In the rows, zero is written as 128.
One turn or mirror swaps these rows in pairs. Which row does each one swap with?
The rows were stretched afterwards, more along some directions than others.
Q_271: [ 93 116 117 161 104 149 150 149 129 140 128 126 127 147 135  93]
Q_676: [148 178 158 144 131 119 118 170 123 107 118 126 150 155 126 129]
Q_227: [117  81 115 129 115 151 141 127 131 125 119 121 116 105 125 100]
Q_922: [151 125 124 135 129 120 141 127 173 173 108 173 124 103 121 146]
Q_631: [123 137 146 170 123 141 143 146 134 123 148 125 139 159 133 142]
Q_12: [148 150 138 159 119  98 105 164 149 139 116 146 128 137 107 167]
Q_414: [109 104 123 144 133 160 144 147 150 156 135 140  86 108 114 113]
Q_671: [103 117 112 146 101 131 161 122 131 151 108 147 145 126 127 103]
Q_710: [110 163 126 173 110 102 164 125 136 144 108 152 159 155 110  92]
Q_857: [158 125 107 172  83 108 133 132 188 155 117 140 119 162 124 170]
Q_823: [146  86  88 113 115 127 109 135 149 155 129 140  99 155 135 160]
Q_37: [108 127 147 180 108 147 182 139 153 154 119 154 141 140 134 104]
Q_111: [130 133 126 136 107 164 147 174 132 115 130 108 113 141 110  87]
Q_157: [116 137 150 181 117 141 151 136 143 119 143 127 139 155 125 128]
Q_806: [ 98 136 141 186 103 136 177 136 155 152 115 156 149 153 138 101]
Q_780: [124 151 142 134 131 132 137 171 136 159 112 147 120 142 135 122]
Q_98: [162 129 111 171  89 102 129 134 193 156 115 143 120 154 125 175]
Q_741: [140 112 102 129 117 105 102 122 159 146 102 133 105 120 138 156]
Q_518: [140 168 148 146 126 117 135 165 149 157 100 155 134 142 145 134]
Q_358: [128  88 123 105 134 166 122 152 129 117 127 104  99 101 127  92]
Q_911: [112  90 101 134 111 147 148 121 152 133 123 138 107 144 108  83]
Q_860: [152  70 109 152 107 114 110 115 183 149 118 132  98 124 133 164]
Q_384: [122 153 108 139 110  95 119 134 144 158  91 149 128 136 132 133]
Q_514: [143 152 120 156 103  91 123 140 159 153  90 157 149 148 136 130]
Q_385: [131  91 117 151 105 122 144 122 153 136 114 127 137 157 123 122]
Q_114: [ 96 148 134 158 121 147 153 147 137 128 133 133 135 124 101 102]
Q_482: [135 122 119 112 130 128 105 165 123 124 114 105 114 155 131 118]
Q_511: [127 125 131 138 111 168 148 177 130 114 133 106 111 134 110  86]
Q_327: [121 130 139 168 109 125 179 126 164 170 108 170 149 140 128 118]
Q_319: [148 122 142 149 132 116  92 163 132 122 126 133 111 120 127 163]
Q_764: [107 137 148 186 114 143 147 147 135 110 144 117 133 166 120 120]
Q_70: [143 166 132 161 110  92 123 153 155 154  92 159 148 154 139 135]
Q_656: [122 176 119 129 131 111 126 161 106 148 120 135 143 156 133 126]
Q_814: [134 165 149 150 122 116 131 173 136 147 101 152 144 153 147 127]
Q_862: [145 169 132 144 127 136 141 163 143 137 128 123 113 137 104  82]
Q_732: [141 174 166 145 140 130 115 178 116 101 126 119 136 149 123 120]
Q_686: [ 96 138 133 156 128 147 151 119 146 122 129 137 133 106 119  99]
Q_50: [151 127 114 158 109 137 154 138 156 165 148 135 120 146 122 138]
Q_387: [ 91 127 129 170 105 151 165 149 133 142 126 137 138 149 134  88]
Q_966: [136 175 166 155 139 126 124 171 124  99 122 122 138 150 115 103]

Q_966 swaps with Q_631
Q_482 swaps with Q_385
Q_911 swaps with Q_823

